Look-ups in named tables: a row name and a column name give one cell, copied from the table.

Table lag
	vekuvan	lutupog	tiz
gid	1.269	-5.598	-4.217
tebot	0.728	-1.759	-0.455
rulata	5.041	0.376	2.858
kuv	3.359	-2.705	-1.924

kuv, vekuvan => 3.359
tebot, tiz => -0.455
tebot, vekuvan => 0.728
rulata, tiz => 2.858
gid, tiz => -4.217
rulata, vekuvan => 5.041
rulata, lutupog => 0.376
gid, vekuvan => 1.269
gid, lutupog => -5.598
kuv, tiz => -1.924
kuv, lutupog => -2.705
tebot, lutupog => -1.759

pemap:
,revuza,getur,baf,muge
bal,7.905,-1.036,-0.747,-9.192
danubut,0.044,-1.544,1.142,-5.471
mebel,0.486,-2.112,-0.747,-1.309
notosil,-2.429,-1.475,-1.678,-5.976
sot,1.207,-1.846,0.863,-3.257
tatoroz,3.096,-1.175,-0.715,-8.177
batig,-8.288,-2.157,-4.043,-0.980
mos,5.467,-1.425,-0.747,-6.341
guzape,2.454,-1.425,-0.747,-6.341
sez,7.881,-1.232,-0.441,-7.760
leme,5.528,-1.157,-0.747,-8.305
fiv,4.254,-1.463,0.902,-6.062
dap,3.096,-1.189,-1.465,-8.069

muge of fiv = -6.062
muge of leme = -8.305
baf of batig = -4.043
muge of notosil = -5.976
revuza of sot = 1.207
baf of mos = -0.747
muge of dap = -8.069
revuza of danubut = 0.044
getur of mos = -1.425
revuza of batig = -8.288
revuza of notosil = -2.429
getur of sot = -1.846
revuza of bal = 7.905
baf of bal = -0.747
baf of leme = -0.747
getur of batig = -2.157
baf of mebel = -0.747
muge of sez = -7.760
getur of danubut = -1.544

dobek
|  | pifu | kulabil |
|---|---|---|
| niv | 82 | 30 |
| kagegig | 73 | 36 |
| bebevo | 79 | 33 |
| vuzigi | 242 | 118 |

What is the pifu of bebevo in dobek? 79
What is the kulabil of niv in dobek? 30
What is the pifu of vuzigi in dobek? 242
What is the kulabil of bebevo in dobek? 33
What is the pifu of niv in dobek? 82
What is the kulabil of kagegig in dobek? 36
What is the pifu of kagegig in dobek? 73
What is the kulabil of vuzigi in dobek? 118

Table fod
,ren,fozasir,vis
sigifim,7229,9228,7941
pibet,7539,5287,3021
lok,8747,4895,6911
tenapi,1989,2668,6460
zipavi,9359,6589,6780
vuziv,3919,4333,5235
kuva,5742,5363,3496
tivok,5092,8295,4550
zononil,5743,5588,3217
gofi,9016,5163,7076
pitudof,7823,8812,7604
sife,4006,5015,5024
gir,7141,9285,7936

What is the fozasir of pitudof in fod?
8812
What is the fozasir of lok in fod?
4895
What is the vis of tivok in fod?
4550
What is the vis of tenapi in fod?
6460
What is the fozasir of zononil in fod?
5588
What is the ren of tivok in fod?
5092
What is the fozasir of tivok in fod?
8295
What is the vis of vuziv in fod?
5235
What is the ren of pitudof in fod?
7823
What is the ren of gir in fod?
7141
What is the fozasir of gofi in fod?
5163
What is the vis of pitudof in fod?
7604
What is the ren of sife in fod?
4006
What is the ren of zononil in fod?
5743
What is the fozasir of vuziv in fod?
4333
What is the ren of tenapi in fod?
1989
Row with the largest fozasir: gir

kena =
,vob,vovus,migosuk,losul,mari,zul,kir
nive,76.7,17.7,96.1,89.3,36.4,12.3,51.3
nukosu,76.5,17.8,95.9,89.1,36.4,12.4,51.3
det,24.2,82.9,4.8,11.6,64.3,88.3,49.4
tar,24.2,83.0,4.8,11.6,64.4,88.5,49.5
mepig,24.1,83.1,4.7,11.5,64.4,88.5,49.5
zun,24.2,83.0,4.8,11.6,64.4,88.4,49.5
lak,24.1,82.9,4.8,11.6,64.3,88.3,49.4
beburi,76.6,17.7,96.0,89.2,36.4,12.3,51.3
vemobi,24.2,83.0,4.8,11.6,64.4,88.4,49.5
gor,21.1,78.8,2.0,8.8,60.6,84.0,45.8
sopil,24.0,83.1,4.5,11.4,64.4,88.6,49.5
medad,24.1,83.1,4.6,11.5,64.4,88.5,49.5

tar, vovus -> 83.0
vemobi, zul -> 88.4
gor, zul -> 84.0
lak, mari -> 64.3
mepig, vovus -> 83.1
mepig, vob -> 24.1
sopil, migosuk -> 4.5
gor, kir -> 45.8
mepig, mari -> 64.4
beburi, zul -> 12.3
nukosu, migosuk -> 95.9
vemobi, vob -> 24.2
zun, vob -> 24.2
Row with the largest zul: sopil

sopibof =
|  | zutugem | rif | tofa | mufisum | buge |
|---|---|---|---|---|---|
| fip | 0.857 | 0.906 | 0.791 | -0.368 | 0.732 |
| lal | -0.004 | -0.695 | 0.259 | -0.803 | -0.738 |
| ropak | 0.495 | 0.648 | 0.594 | 0.659 | -0.618 |
| tomum | -0.653 | 0.093 | 0.053 | 0.610 | 0.773 |
| rogesem | -0.388 | -0.158 | -0.697 | -0.685 | -0.568 |
| selef | 0.744 | 0.151 | -0.226 | 0.147 | 0.340 |
| sonetid | -0.240 | -0.230 | 0.085 | -0.016 | -0.155 |
| mut | 0.894 | -0.453 | 0.520 | -0.190 | -0.190 |
| las | 0.001 | 0.691 | -0.298 | -0.441 | 0.191 |

What is the mufisum of tomum in sopibof?
0.610
What is the rif of las in sopibof?
0.691
What is the mufisum of mut in sopibof?
-0.190
What is the mufisum of ropak in sopibof?
0.659
What is the mufisum of fip in sopibof?
-0.368
What is the rif of rogesem in sopibof?
-0.158
What is the buge of tomum in sopibof?
0.773
What is the mufisum of rogesem in sopibof?
-0.685
What is the rif of fip in sopibof?
0.906
What is the zutugem of fip in sopibof?
0.857
What is the zutugem of tomum in sopibof?
-0.653

pav =
columns: leg, gel, bovenon, nage, zab
kor: [6.24, 4.47, 4.20, 6.27, 6.75]
sop: [4.17, 6.14, 5.25, 7.89, 9.78]
zel: [7.43, 6.19, 6.24, 5.14, 4.64]
norub: [5.66, 4.22, 5.46, 4.30, 5.02]
dovep: [4.85, 6.08, 1.90, 8.14, 7.10]

What is the bovenon of kor in pav? 4.20
What is the bovenon of dovep in pav? 1.90
What is the nage of norub in pav? 4.30
What is the gel of norub in pav? 4.22
What is the gel of kor in pav? 4.47
What is the zab of zel in pav? 4.64
What is the leg of kor in pav? 6.24
What is the zab of norub in pav? 5.02
What is the zab of sop in pav? 9.78
What is the leg of sop in pav? 4.17
What is the bovenon of sop in pav? 5.25
What is the zab of dovep in pav? 7.10
What is the gel of zel in pav? 6.19
What is the leg of zel in pav? 7.43
What is the nage of zel in pav? 5.14
What is the nage of kor in pav? 6.27
What is the zab of kor in pav? 6.75
Which row has the largest nage? dovep

zav
|  | tup | boga | vok |
|---|---|---|---|
| rus | 0.143 | 0.801 | 0.311 |
| gik | 0.723 | 0.060 | 0.553 |
| gasoboz | 0.142 | 0.800 | 0.311 |

gik, tup: 0.723
rus, boga: 0.801
gasoboz, tup: 0.142
gik, vok: 0.553
rus, tup: 0.143
gik, boga: 0.060
gasoboz, boga: 0.800
rus, vok: 0.311
Which row has the largest vok? gik

ruzu.csv
,duk,bifevi,vozomod,nonokif,bef,nit,nol,zon
baludep,419,-686,-652,-344,-517,-446,-93,-542
gerosun,498,-643,-717,-234,-408,-338,-47,-612
gamut,439,-413,-753,17,-94,-44,-3,-709
pinukiz,487,-524,-750,-94,-237,-183,-20,-674
solife,96,35,-650,355,394,382,-22,-727
nus,387,-688,-627,-369,-542,-469,-113,-513
gunibi,360,-266,-735,149,86,111,2,-735
zinud,240,-99,-713,279,263,272,-2,-741
muron,-42,110,-579,359,438,410,-70,-672
vor,483,-673,-698,-277,-458,-385,-61,-594
migali,499,-599,-742,-178,-345,-277,-32,-646
gen,457,-688,-683,-312,-483,-421,-80,-565

What is the vozomod of pinukiz in ruzu?
-750
What is the bifevi of zinud in ruzu?
-99
What is the nol of gamut in ruzu?
-3
What is the bifevi of migali in ruzu?
-599
What is the zon of gen in ruzu?
-565
What is the bifevi of gamut in ruzu?
-413
What is the vozomod of nus in ruzu?
-627
What is the zon of gamut in ruzu?
-709
What is the duk of gen in ruzu?
457
What is the bifevi of pinukiz in ruzu?
-524
What is the bef of migali in ruzu?
-345
What is the nit of gamut in ruzu?
-44
What is the duk of pinukiz in ruzu?
487
What is the bifevi of nus in ruzu?
-688
What is the nit of muron in ruzu?
410
What is the nonokif of migali in ruzu?
-178
What is the nonokif of gen in ruzu?
-312
Row with the largest zon: nus

